[[135 134 103 141 136 138 101 103]
 [118 141 122 109 143 113 124 122]]
|
[[118 141 122 109 143 113 124 122]
 [135 134 103 141 136 138 101 103]]

[[136 124 132 120 117 115 132 128 116 129 134 125 112 133 117]
 [142 141 135 122 129 138 138 136 138 142 119 130 129 139 140]
 [133 138 126 125 123 121 126 112 109 135 124 126 119 120 119]
 [136 132 138 133 132 133 120 124 138 127 133 128 138 131 137]
 [107 141  98 131 118 141 134 124 135 122 142 116 139 112 140]
 [128 131 121 130 123 131 132 129 124 129 142 116 126 131 126]]
|
[[136 132 138 133 132 133 120 124 138 127 133 128 138 131 137]
 [142 141 135 122 129 138 138 136 138 142 119 130 129 139 140]
 [136 124 132 120 117 115 132 128 116 129 134 125 112 133 117]
 [133 138 126 125 123 121 126 112 109 135 124 126 119 120 119]
 [128 131 121 130 123 131 132 129 124 129 142 116 126 131 126]
 [107 141  98 131 118 141 134 124 135 122 142 116 139 112 140]]

[[137 119 141 141 129]
 [110 127 117 126 157]
 [143 127 134 131 122]
 [124 131 116 131 129]
 [122 109 126 120 135]
 [113 126 133 122 133]]
|
[[137 119 141 141 129]
 [143 127 134 131 122]
 [113 126 133 122 133]
 [122 109 126 120 135]
 [110 127 117 126 157]
 [124 131 116 131 129]]

[[131 129 133 129 136 133 131 133 134 130 131 130]
 [139 145 137 141 142 113 145 149 143 149 127 140]]
|
[[139 145 137 141 142 113 145 149 143 149 127 140]
 [131 129 133 129 136 133 131 133 134 130 131 130]]

[[139 129 119 120 139]
 [130 129 126 118 133]
 [124 125 133 136 133]
 [132 132 123 122 129]
 [141 128 116 120 142]
 [125 127 137 153 129]]
|
[[125 127 137 153 129]
 [124 125 133 136 133]
 [130 129 126 118 133]
 [132 132 123 122 129]
 [139 129 119 120 139]
 [141 128 116 120 142]]

[[136 143 127 100 132 146]
 [136 119 133 139 101 152]
 [136 107 151 121 139 100]
 [136 151 139 147 130 100]
 [136 123 128 138 112 136]
 [136 124 126 136 119 128]
 [136 109 150 122 130 110]]
|
[[136 107 151 121 139 100]
 [136 109 150 122 130 110]
 [136 151 139 147 130 100]
 [136 119 133 139 101 152]
 [136 123 128 138 112 136]
 [136 143 127 100 132 146]
 [136 124 126 136 119 128]]

[[154 128 122 138 124 133 148 115 132 134]
 [131 124 138 129 133 124 117 137 122 116]
 [125 124 135 131 131 135 118 135 125 124]]
|
[[131 124 138 129 133 124 117 137 122 116]
 [125 124 135 131 131 135 118 135 125 124]
 [154 128 122 138 124 133 148 115 132 134]]

[[118 129 109 148 117 136 132]
 [113 127 125 155 118 138 108]
 [132 130 111 124 121 132 113]
 [115 122 130 152 115 124 140]
 [119 119 137 146 117 117 145]
 [121 125 138 141 136 136 117]
 [120 114 121 144 114 120 137]]
|
[[121 125 138 141 136 136 117]
 [119 119 137 146 117 117 145]
 [115 122 130 152 115 124 140]
 [113 127 125 155 118 138 108]
 [120 114 121 144 114 120 137]
 [132 130 111 124 121 132 113]
 [118 129 109 148 117 136 132]]

[[143 126 135 132 108]
 [128 106 117 113 123]
 [128 125 128 131 118]
 [133 131 124 127 120]
 [127 127 137 126 129]]
|
[[127 127 137 126 129]
 [143 126 135 132 108]
 [128 125 128 131 118]
 [133 131 124 127 120]
 [128 106 117 113 123]]
